Rotation paths and how fast each direction turns (degrees a step)
Each turn is a multiple of 5 degrees from 10 to 175, or 0.
Each row of a path follows its step; steps can be skipped.

step 1: [-0.33 -1.99  1.87  3.43 -1.30  0.16 -0.02  0.64  1.30  2.05 -0.04 -0.23
  1.09  0.01 -0.33 -1.00  2.17 -0.44 -0.43  1.00 -3.29  0.78  1.29 -1.89
  0.27  1.07 -0.96  0.94  0.93  2.57 -2.23  2.31  1.67 -2.91  0.26  1.13
  0.12 -1.06 -1.33 -3.12  2.01 -0.94  0.21 -0.63 -1.70 -1.13 -4.32  1.50
  2.17 -0.58 -0.73  2.16 -2.92  1.57 -1.55 -0.69 -0.75]
step 2: [ 2.22  2.64 -0.66  1.18 -1.21  0.28 -3.14 -2.39 -0.83  1.14  1.36 -0.49
  0.27 -0.19 -0.70 -0.90  0.23  3.46  1.55 -1.72  0.06 -3.18 -3.68  0.95
  1.25 -0.81  1.50 -0.28  0.58  0.25  0.34 -2.16  1.01 -0.85  1.39  0.45
 -0.86 -1.83  0.15 -0.17  0.11 -2.71  2.13 -0.59 -1.08 -3.82 -0.81 -0.08
  4.09  2.20 -0.03  0.23  1.35  1.37  1.51  0.91  1.09]
step 15: [-1.12  0.84  0.10  3.76 -2.27 -0.80  2.04 -1.59  0.19 -3.02 -0.06 -2.38
  0.43 -2.05  2.70 -1.94 -1.98 -0.37  0.17 -2.67 -1.43 -1.32 -2.05  1.14
  0.55 -3.27 -1.00 -0.17  2.63 -1.05 -1.06 -2.31  1.68  1.36  1.00 -0.76
 -2.35  1.80 -1.40 -1.14 -0.82 -1.27  2.07  2.41 -1.99  0.50 -1.79  0.78
  1.56  1.38  0.69 -1.79 -0.54 -0.34 -0.42  1.30  0.27]
step 16: [ 0.99 -1.66  1.42  1.86  1.12  4.06 -0.08  1.27 -0.37  0.36  3.50 -1.55
 -0.85 -1.75 -1.07  0.29 -0.24  0.73  1.62 -0.60 -3.17  4.59 -0.06  2.03
 -0.48 -0.02  2.57  1.96 -2.58 -0.88  1.24 -1.90  2.34 -2.37 -0.84  1.11
  0.22 -0.95  1.17 -1.84  0.28 -0.47  1.41  1.56 -1.00 -0.48  1.22  1.22
  1.02 -2.68 -0.34  0.06 -1.46 -1.00 -1.33  1.89  0.31]
step 18: [-0.02  0.68  0.10  1.57 -4.40 -3.41  0.10 -0.35  0.77  1.30 -0.64 -1.53
 -1.79 -0.78 -0.73 -2.39 -4.27  2.90  0.99 -1.99 -0.27  0.44  0.14  0.77
  0.78  2.36  1.46 -0.08  1.54  0.91  1.92 -0.03  0.40 -1.00  1.78  0.38
  0.15 -2.88  0.80 -1.25 -1.32 -1.22  0.17 -1.72 -1.60 -0.76 -1.79 -0.36
  4.05 -0.02  2.47 -1.71 -0.83 -0.94 -1.74  1.48 -0.18]
step 19: [ 0.27 -2.04  0.59  0.28  0.38  2.11 -0.64  0.62  0.31 -0.41  0.78 -1.40
 -0.05 -1.97 -0.78 -0.85 -2.47  0.28 -0.65  0.45 -0.77 -2.79  0.20  1.89
  1.79 -0.21  0.59 -0.34 -1.51  0.75  1.18  0.40  1.50 -1.31 -0.78 -2.38
 -4.95  1.91  3.97 -2.72  1.02 -3.04  1.76  0.21 -2.27 -0.21  4.07  2.51
  0.56 -0.16 -1.00  0.01 -0.58  0.53  1.97 -0.48  1.38]
step 20: [-0.64  0.36 -0.52  3.88 -0.49  1.55  0.23 -1.87  1.60 -0.68 -0.85 -1.42
  1.73 -1.37 -0.67 -2.02 -2.10 -2.75  1.08 -0.51 -3.12 -0.01 -0.65 -0.26
  0.26 -0.43  0.48  0.20 -0.95 -0.62 -1.28 -0.03  0.23  0.28  0.63 -2.02
  1.76 -0.70  0.16 -2.95  0.96  1.68 -1.51  0.88  1.15  0.67 -3.22  2.12
  2.93 -3.45 -0.99  2.66 -1.98  3.73 -0.19 -1.76 -0.89]
step 21: [ 0.15  0.72 -0.51  1.33 -1.03  1.22 -0.65 -2.60 -1.73  0.37 -1.55 -0.48
 -1.19 -4.13 -0.93  1.11  0.44  1.99  2.96 -0.82  0.34  0.62 -3.02  0.88
  2.88 -1.77  1.90 -0.39 -0.21 -1.41  1.48 -0.25 -0.38 -2.64  0.99  2.11
 -0.04 -0.91 -4.24 -1.38 -1.19 -3.56 -0.77 -0.80 -1.88 -1.69  1.96  0.23
  2.07 -0.21  2.25  1.56 -0.89 -0.78  0.62  0.72  0.22]
step 23: [ 1.06 -1.66 -0.21  1.85 -4.20 -0.60 -0.37 -1.47  4.59 -1.05 -0.01 -1.88
 -0.56 -2.30  1.41 -3.15 -0.07 -1.03 -1.33 -1.80 -0.17  0.84 -3.41 -1.67
  0.55  0.11 -0.07  0.05 -1.30 -0.81  0.27  0.82  2.29  0.75  3.40 -2.49
  0.41 -0.08 -0.05  1.05  1.98 -1.44  1.02  1.80 -1.52 -1.47 -0.22  0.69
  2.47 -0.32 -2.84  0.37  1.35 -0.86  0.98  1.06 -0.66]
Directions:
[-0.22  0.80  0.42  0.57  0.14  0.54 -0.46 -0.08 -0.81 -1.20 -0.24  0.19
  0.53 -0.23 -0.14  0.01 -0.27 -0.15  0.28  0.70  0.06  0.13  0.45 -0.51
  0.16 -0.59  0.55  0.31 -0.04 -0.19  0.65 -0.15  0.21  0.11 -0.50 -0.74
 -0.25 -0.18 -0.68 -0.04 -0.24  0.21 -0.19  0.11 -0.16  0.92 -0.15  0.28
  0.02  0.07  0.34 -0.25  0.45  0.12  0.60  0.23 -0.56]	65
[ 0.88  0.31  0.74  0.17  0.07 -0.04  0.54  0.05 -0.08  0.07  0.33 -0.13
  0.43 -0.36  0.42  0.51 -0.20 -0.71 -0.27 -0.19  0.31 -0.18  0.73 -0.22
  0.64  0.07 -0.51  0.21  0.33  0.16 -0.15 -0.79 -0.80  0.92 -0.01  0.21
 -0.89  0.09 -0.31 -0.46  0.22 -0.54  0.08 -0.08  0.90  0.18 -0.05 -0.55
  0.48 -0.11  0.23  0.04 -0.14  0.26 -0.42 -0.13  0.36]	170
[-0.64  0.47 -0.07 -0.41  0.31  0.05  0.87  0.02 -0.38 -0.19  1.25  0.02
  0.10  0.28  0.08  0.04 -0.15  0.54 -0.70 -0.42 -0.02  0.43 -0.14  0.93
  0.17 -0.22 -0.01  0.67  0.42  0.29  0.46  0.28 -0.45 -0.56  0.50 -0.21
 -0.60  0.28 -0.21  0.27  0.28  0.84  0.24  0.37 -0.29  0.52 -0.70 -0.31
 -0.42  0.04  0.07  0.09 -0.07  0.08 -0.35  0.18  0.17]	20
[ 0.63  0.08 -0.54  0.37 -0.16 -0.42 -0.07 -0.81  0.72  0.40 -0.47 -0.18
  0.88  0.13  0.81 -0.59 -0.14  0.31  0.09 -0.61  0.11  0.12 -0.33  0.60
 -0.30 -0.52  0.57  0.12 -0.12 -0.35  0.12 -0.20 -0.24  0.92 -0.07 -0.11
  0.10 -1.05 -0.09  0.48  0.14  0.52 -0.06  0.08 -0.27  0.40 -0.18 -0.19
 -0.05 -0.50  0.56 -0.26  0.53 -0.24 -0.08 -0.10  0.40]	140
[ 0.18 -0.31 -0.51  0.12  0.14  0.32 -1.00  0.35 -0.32  0.48  0.85 -0.05
 -0.46  0.12  0.04 -0.17 -0.10  0.15 -0.32  0.22  0.01 -0.36  0.54  0.68
  0.65 -0.21  0.41  0.58 -0.14 -0.15  0.36 -0.85  0.26  0.44  0.07  0.35
 -0.08 -0.21  0.05  0.20 -0.81 -0.03 -0.44 -0.44  0.38  0.14 -0.02  0.83
 -0.52  0.41 -0.63  0.47  0.06 -0.33  0.30 -0.29  0.82]	130
[-0.08  0.35 -0.32  0.28 -0.21  0.04 -0.21  1.14 -0.84  0.20 -0.26 -0.37
  0.02 -0.55  0.43 -0.44  0.49 -0.09 -0.77 -0.22  0.38 -0.02 -0.39  0.16
  0.13  0.28  0.06 -0.70 -0.20  0.71  0.47 -0.22  0.57  0.75  0.60 -0.18
 -0.16  0.29  0.40  0.12  0.13  0.65  0.22  0.07 -0.08 -0.31  0.47  0.38
  0.27  0.31  0.62 -0.47  0.34  0.52 -0.56 -0.35 -0.51]	90
